Each row is where one point has got to under a steady rotation. How many ticks took it there?
The counts run from 0 to 891.
[133 151 154 151  89 133 140  87  80 128 152 155 100 129 137 122 132 164
 144 125  93 136 130 144 186 151 120 124 120 156 111 118  77 149  94 192
  95 116  95 169 150  91 145 122 142 147 178  95 124 144  97 113 148  66
 113  84 112 107 146 133 162 124 111] | 43
[130 120 132 122  68 102 141 105  77  90 111 137 121 161 122 104 131 132
 128 103 153 121 153 116 174 145  85  98 112 125 119 129  82 144 136 193
 101 152  87 166 130  88 127 125 174 135 169  81 126  79  69 111 119  96
 115 103 126 109 105 123 139 100 123] | 368
[164 109  86 157 146  80 117  54 144 142 125  76  95 124 139 128 166 102
 123 134 132 132 142 135  88 107 145 150 111  93 144 161 104 108 172 137
 127 147 121 103 122 108 113 108 150 106 156 111 159 108 121 159 123 133
 102 171 109 159  78 121  72 130 119] | 68
[138 168 170 155 114 113 176 110  94 158 153 102 140 138 148 119 140 101
 119 179  85 178  90 138 153 162 150 203 136 101 112 107 102 119 115 173
 136 112 102 140 109 128 109 128 118 138 106 114 166 127 138 130 135 134
  93 135 141  99 198 128 158 139  89] | 380
[116 101 104 113 119 104 150 143 143 104  97 124 152 155  89  79  93  74
 159  98 170  93 123 123  93 102 100 126 109 129 141 126 134 111 165  98
 184 142 138 127  93 168 119 101 139 124 113 128  73  72 103 139 141 147
 127 123 166 118 132 126 113  89 119] | 365
[161  88 115 122 130  94 142 126 138 158 109  99 140 111 100 128 171  92
 125 153 120 130 129 181 133 131 144 128 126 134 122 164 124  20 158 139
 145 121 135 157 113 142 129 127 137 153 129 109 148  81  97 139  85 149
  99 119 134 151 111  89 106 133 105] | 209
[105 144 125 116 163 139 114 132 163 127 196  90  52 102 148 181 170 140
 110 125 165 136 117  90 117 107 141 170 110 155 124 126 165 158 130 117
 126 150  82 110 156 141  78 144 118  98 115 162 143 120 137 110 150 126
 103 132 173 154  89 134  97 146 126] | 682
[155 124 108 122 122  78 148 104 157 124 133  53 131 159 121  82 126  69
 176 134 135 142 100 101  94  73 151 139 112  66 135 103 128 134 170  98
 159 151 130  99  82 152 110 100 112 139 120 144 146 125 146 149 136 145
 120 158 144 157 137  91 113 108 127] | 550
[137  72 134 136 124 119 160 155  82 146  99 130 143 138 109  93 158  88
 129 142 133 131 145 159 137 147 127 122 153 150 149 178 111  60 130 151
 142 133 141 165  97 114 162 129 165 146 154  81 126  69 100 139  84 132
 116 128 135 121 124  89 126 137  71] | 210
[151 119  84 116 121 137 197 141 129 162  92 119 150 138 124 115 132  81
 121 106 160  87 113 150  74 155 124 144 124 104 138 197 132  70 162 123
 144 112 133 155 128 154 123  84 146 125 128 133 140  88 121 135 109  87
 111 158 156 120 111 106  62 141 100] | 654
[197 116  64 139 137 130 144  92 118 120 146 111 118 112 201 114 175 113
 110 117 129 108  90 100 106 143 170 140 113  82 158 105  83 150 152 126
 109 132 138 136 139 130 137  78 164 115 149 153 164 141 168 151 114 125
 127 155 107 134 113 121  97 136 146] | 512
[ 96 175 163 147 170 186 159 183 133 131 146 123  85 155 135 153 118 116
 120 146 138 110  83  91 101 150 152 181 148  91 117  94 142 154  95 105
 149 138 114 118 153 121 109 120 114 103  95 130 158 156 171 164 123 129
 107 174 147 100 168 170 128 161 154] | 531
[121 100 114 139 154 182 111 191 127 103 138 126 110 123 173 121 159 133
  94  87 166  92 122  52 144 128 143  95 143 151 179 160 111 180  81  77
 124 138 157 155 114 124 158 137 159 110 149 122 114 123 142 130  91 134
 170 142 120 118 161 126 150 125 152] | 800
[109 128 125 136 120  99 161 125 111 162 120 158 146 146 143  97  64 147
 149  98 112 110 141 129 166 143 136  79 130 158 129  99 129 159  94 138
 137 116  99 151 133 135 153 122 155 100 198 136  43 159 123 155 168  99
 190 108 103 125 169 153 157 108 146] | 557
[102 156 116 171 169 142 148 121 157 133 114 104 123 156 120 117  88  89
 132 137  98 154  95 127  89 123 163 159 115  95 111  97 138 128 141 108
 177 126 108  92 115 116 123 123 130 109 103 118 100 174 164 165 164 150
 121 171 118 131 142 184 127 130 172] | 634
[158  64 107 111 151  93 132 133 125 123 133 101 113 118 109 108 184 110
 139 172 145 143 171 170 131  76 134 132 150 140 125 143 119  52 161 102
 161 166 157 159 133 158 122 117 141 121 153 100 125  83 132 133  86 164
 116 138 115 158 107  71 126 133  90] | 396
[123 138 122 172 128 137 137 120  93  96 117 101 116 165 156  95 156 102
 118 103 134 133 102  68 125 111 142 107 126  64 180 142  90 170 147  98
 114 143 163  97  72 114 154 122 168 125 120 113 168 131 138 147  92 172
 135 169  97 125 168 133 126 101 137] | 735
[107 179 147 104 119 172 177 164 150 157 100 134 115 158  65 135  94  87
 116 151 139  83 113 154 112 163 109 161 123 135  97 156 153  72 107 130
 147 105 107 162 123 135 106 116 101 153  76 107 116 120  98 110 128  91
  91 122 177 109 140 158 113 131 127] | 347
[135 110 157 120 123 134 162 150 173 125 126  90 126 131  95 124 130 122
 142 152 160 100  99 109  81 114 172 168 148 124  74  99 161  89 138 106
 171 145 115 129 117 129  79 106  95 122  77 150 151 100 157 122 132 128
  92 131 185  98 109 123 126 162 148] | 20
[140 121 192 122  69 127 152 129 117 157 149  94 110 129  97 122 140 152
 120 141 120 108 118 119 171 157 150 101 156 126  71 143 129 101  96 151
 114 147 126 180 117  88 124 151 126 180 147 115 182  84 120 110 104  86
 107 111 166 112 138  82 149 160 109] | 760
[176 112 117 126 133 117 178 132 102  91 151 120 137 156 171 115 123 157
 157 165 127 125 141  96 138 104 149 145 169  80 103  78  67 144 115  86
 141 182 143 130 144 138 136  90 177 104 159 113 146 136 202 170  96 138
 112 150 103 114 143 111 129 124 140] | 771
[107 144 135 147 185 165 121 178 118 130 131 109  94 126 110 125 159 109
  80 166 113 141 138 140 165 146 126 111 141 113 137 163 142  79  88  92
 119 133 149 133 101 122 151 179 158 163  99 100 147 123 126 133  56 159
 104 157  97 156 147 120 113 133 123] | 462
[138  90 100 146 112 167 105 122 126  67  92 165 154 128 102 127  96 119
 152  93 158  63 133 107 108 146 124  97 108 134 113 130  84 115 141 128
 143 145 110 147 116  93 143  96 143 122 142  90  79 128  94 111 152 102
 117  90 102  80  83 175 134 119 165] | 403
[125 124  88 140 156 118  82  96 141  71 159 130  97 101 111 137 155 121
 155 120 170 104 163  94 132  95  92 149  84 179 134 115  93 169 136 141
 122 131 127 138 145 132 124 109 105 101 148 132  55 155 123 114 199 138
 130 111 120 129  85 139 133 102 134] | 114
[136 103 140 130 144 148 177 181 117 108 127 102 136 162 194 140 145 123
 100 141 140 143 109  78  95 127 179 164 142  87 135 112 128 132 119  88
 184 143 123 105 132 150 124 113 175 110 112 132 164  81 165 159  75 160
 116 152 144 104 143 144 127 150 140] | 651
[ 80 172 130 107 183 140 140 181 121 135 144 121  76 159  93 173 144 129
 115 149 156 135 149 138 113 114  85 172 129 122 117 156 174 101 109  87
 140 150  98 116 159 138  89 137 151  98 105 124 101 103 120 139  86 132
 106 143 165 145  89 148  76 140  83] | 497
[132 109  86 139 178 156 122 167 155  94 126 129 126 135 156 100 132 125
 107 113 159 101 125  55 129 120 139  93 128  99 172 133  98 153 113  66
 139 158 163 121  97 139 165 123 158 112 146 130  94 157 161 141 106 160
 172 166 114 133 146 142 143 112 159] | 288
[ 74 141 168 173 154 157  78 150 163 148 120 104  71 127  85 169 129 134
  77 105 130  99 148 102 112 132 122 106 116 143 117 180 171 131 104 119
 142 144 109 135 122  70 131 155 146 110 133  99 128 111 105 124 141  88
 131 135 141 144  95 168 103 164 161] | 646
[147 141  82 128 162  85 118  76 107 116 149  97  79 150 105 118 165 124
 162 149 138 137 164 132 167  91 108 111 124  78 137 145 100 114 160 120
  97 132 144 109 128 144 116 121 144 136 158 113 130 135 125 164 112 132
 120 167  84 180  81  97  94 100 101] | 256
[146 105  91 104 156 101 121 149 113 106 157 104 113 150 159 121 176 175
 119 151 145 151 149 102 161  89 146  84 127  92 125 115 140 119 139  73
 133 155 129  96 135 171 127 166 185 121 138 142 116  98 139 144  75 170
 156 125 138 165 102 115 115  93 127] | 323
[ 87 148 147 131 163 123 128 146 129 123 148 105  87 149 130 191 149 169
  86 153 129 150 139 105 142 114 117 120 114 116  80 109 175 132 105 101
 143 168  79  92 154 127  89 161 160 103  98 128 123 105 115 127 101 152
 112 132 147 123  88 185 105 130 134] | 237
[ 83 175 152 151 193 167 152 170 106 125 139 134  93 142 136 127 130 113
 133 160 125 150 123 132 152 138 110 181 150 129 161 121 110 148  69 115
 136 133 151 126 146 137 139 118 131 106 118 104 115 154 166 158 115 157
 130 191 102 118 185 135 142 118 109] | 343
[152 149  77 118 110 128 127  77 108 140 142 119 128 121 160 103 152 158
 143 126 107 112 102 120 173 140 164  94 111 134 136  96  89 154 122 135
  83  83 121 151 154 133 143 123 152 121 184 154  87 176 128 127 169 103
 165 105  96 148 145 132 135  98 134] | 371
[121 158 107 129 104  63 109  79 111 122 167  89 109 130 118 106 146 140
 126 119 101 157 121 112 204  90 113  56  95 125 118 115 109 151 143 153
 118 106 116 110 108 117 124 170 126 165 166 123  98 134  88 123 145 133
 152  96 103 159 144 110 166  60 134] | 593
[178 106 104  93  80  87 109  78  95  69 136 116 124 121 112  95 160 116
 165 108 151 124 135 105 147 115  83 125 122 155 121 129  71 117 165 182
 111 134 128 159 119 110 113 114 124 162 132  89 122  82  81 103 147 144
  99  85 142 107 111 100 132  96  88] | 367
